In the data rows, zero lies at 7.5, halfway between 7 and 8.
Some points, each followed by its number:
[7 7 8 8 9 10 11 8 9 7 10 7 7 9 6 9 7 7 9 6 8 11 8 5] 0
[8 8 7 7 6 5 2 4 6 10 7 8 8 7 10 10 7 9 6 6 7 5 8 9] 1
[6 8 10 5 6 12 14 9 12 8 5 6 8 9 11 9 5 8 11 9 11 8 3 10] 2
[3 10 7 6 3 6 11 6 12 13 0 11 7 9 0 9 7 9 14 3 7 12 9 10] 3
[10 5 6 7 9 4 4 8 6 8 7 9 6 6 4 9 8 8 7 5 7 3 9 9] 4
[6 8 10 5 5 10 14 9 12 8 6 9 10 8 8 9 6 8 10 10 9 9 7 8] 5
[6 8 9 8 5 7 8 5 9 8 8 11 9 7 7 9 8 8 10 8 6 9 8 6] 6
[9 5 7 7 9 8 7 9 6 7 8 7 8 7 4 6 7 7 5 7 7 6 8 7] 7
[5 7 8 7 4 9 5 6 9 10 7 10 10 7 6 10 6 11 13 6 7 7 9 10] 8
[4 11 8 9 5 8 6 7 7 9 3 9 7 9 13 8 7 8 6 5 7 8 5 10] 9
[7 7 9 8 7 10 10 10 8 7 10 6 8 8 9 7 7 7 6 10 8 7 7 8] 10
[9 7 8 10 8 6 7 6 7 7 8 8 8 5 7 7 10 8 10 8 7 9 7 8] 11
[9 10 8 7 4 0 0 0 7 10 10 14 8 6 13 11 9 5 9 10 8 8 9 7] 12
[10 9 7 9 8 6 8 6 7 7 11 7 7 6 9 5 10 9 6 9 8 10 6 5] 13
[8 6 7 7 6 7 9 6 8 8 7 8 9 4 7 8 10 8 11 9 7 8 9 6] 14
[6 8 7 4 5 10 14 11 13 9 0 7 5 7 0 6 4 9 13 3 7 9 8 8] 15
[9 10 6 9 6 3 6 6 7 8 7 9 6 7 9 8 9 6 10 7 9 10 6 10] 16
[8 3 8 8 9 4 3 9 4 6 10 7 8 7 7 9 9 8 2 9 7 4 9 7] 17
[8 7 9 9 5 4 0 2 3 10 12 9 8 7 10 8 11 5 4 8 7 4 10 9] 18
[8 4 6 11 9 9 7 10 6 5 9 3 8 8 6 6 9 6 4 5 5 7 8 6] 19
[10 9 8 12 6 5 6 4 7 7 10 7 6 9 13 7 10 6 7 7 8 12 5 7] 20
[7 9 10 7 5 9 5 4 11 11 4 11 7 9 12 11 6 9 9 6 9 6 4 11] 21
[9 10 8 9 6 6 7 4 9 8 8 9 8 5 8 10 10 7 10 11 8 10 8 8] 22
[5 7 6 7 7 5 12 9 10 10 6 6 8 7 3 7 7 8 9 9 8 9 8 7] 23
[7 7 6 9 10 8 11 10 9 6 9 6 6 6 8 7 6 7 8 10 8 7 9 4] 24
[9 6 8 8 8 10 6 9 5 8 10 8 9 7 7 6 6 8 5 7 6 5 8 7] 25
[9 7 6 4 9 7 8 7 7 6 7 8 7 8 5 8 9 10 6 9 8 4 9 10] 26
[7 6 9 7 5 8 2 5 7 9 8 9 10 8 9 10 7 8 5 10 7 4 9 9] 27
[8 8 7 8 8 8 0 5 5 7 8 7 7 8 11 9 6 7 2 5 6 3 8 9] 28
[7 8 8 9 7 8 10 8 9 9 7 7 6 6 7 7 6 7 10 9 8 9 7 8] 29
[7 8 6 10 10 7 6 11 3 8 6 5 6 9 10 3 7 8 4 5 7 11 3 8] 30
[7 7 7 8 11 11 14 10 14 7 5 7 7 6 2 8 6 6 12 9 8 10 7 5] 31
[7 11 8 9 8 7 12 11 9 8 6 7 8 9 6 3 9 7 11 8 8 10 6 4] 32
[6 5 8 8 10 10 5 9 6 6 9 6 9 7 9 6 7 8 6 7 6 7 7 7] 33
[6 11 6 9 7 9 4 9 8 9 1 8 4 10 5 4 6 9 6 0 4 9 8 10] 34
[9 5 7 9 10 9 8 10 5 7 10 8 8 8 7 4 6 6 5 8 6 7 9 8] 35
[8 8 7 8 6 6 8 5 8 10 8 9 8 7 8 10 11 7 9 9 10 8 10 6] 36
[7 7 6 7 7 7 6 9 9 9 4 7 8 8 5 9 7 8 10 7 8 6 10 10] 37
[7 8 8 10 9 9 13 9 9 7 8 5 8 8 8 9 8 7 10 10 9 8 7 5] 38
[11 5 6 8 11 7 5 9 2 8 10 6 8 7 5 6 8 6 4 9 7 4 8 8] 39
Which three points above are nearest to each new point? Their numbers follow each, nearest first.
[10 11 7 8 8 3 9 4 10 9 5 9 5 9 9 8 8 8 9 7 9 11 5 7] 16 22 29
[7 9 7 5 6 9 8 12 8 9 0 6 7 9 7 5 4 11 7 0 6 8 7 11] 34 37 9
[5 7 8 5 6 10 15 12 11 9 0 8 7 8 3 9 3 8 11 7 9 7 8 9] 15 5 23
[7 11 5 8 6 7 7 10 8 9 2 7 6 9 7 4 4 8 9 2 6 9 4 9] 34 9 30
[10 8 8 8 7 8 7 6 6 8 9 6 8 7 10 6 8 7 7 9 9 10 5 5] 13 11 20
[9 10 8 7 7 5 7 3 7 8 8 10 6 6 10 8 10 6 7 11 8 9 8 8] 22 36 16
[7 10 5 9 8 5 3 7 5 8 7 6 8 7 12 6 8 10 6 7 7 8 6 9] 1 16 9
[8 6 6 7 10 8 10 11 7 7 5 8 7 6 4 7 7 8 7 7 7 9 8 7] 7 23 29
[6 6 9 6 6 7 4 5 6 7 11 8 9 9 9 10 7 8 7 7 9 2 9 10] 27 1 28
[7 6 8 6 9 8 10 6 7 7 7 9 8 7 7 10 8 9 5 7 8 5 9 8] 26 7 25
[6 11 7 8 7 7 6 7 8 10 6 9 7 10 11 8 5 9 8 4 7 7 7 9] 9 1 21
[8 5 9 7 8 9 7 8 8 6 9 8 8 8 10 8 8 7 6 11 8 7 9 9] 10 33 25
[10 10 5 9 7 7 3 10 5 8 5 4 6 10 9 2 4 7 3 4 8 9 5 8] 30 34 7
[8 6 8 6 11 5 7 7 6 7 8 6 9 8 8 6 7 7 5 10 9 6 7 8] 7 33 26
[4 7 4 5 8 10 15 14 15 8 0 8 6 9 2 8 2 8 12 8 8 8 6 11] 15 31 23
[8 7 6 6 9 5 5 6 4 8 9 10 6 5 0 8 10 8 7 6 8 5 10 6] 4 7 26
[5 8 7 5 7 10 15 9 10 8 7 8 9 9 10 10 5 7 9 12 9 8 6 7] 5 2 38
[7 6 9 1 7 6 8 8 8 9 4 9 6 8 9 11 8 10 7 11 9 3 7 10] 26 37 27
[7 9 7 9 6 8 0 6 4 8 8 9 7 8 11 6 7 7 4 5 6 6 5 9] 28 1 9
[5 8 9 7 4 5 7 4 8 9 9 8 8 6 7 9 9 9 9 9 6 9 10 6] 6 36 14
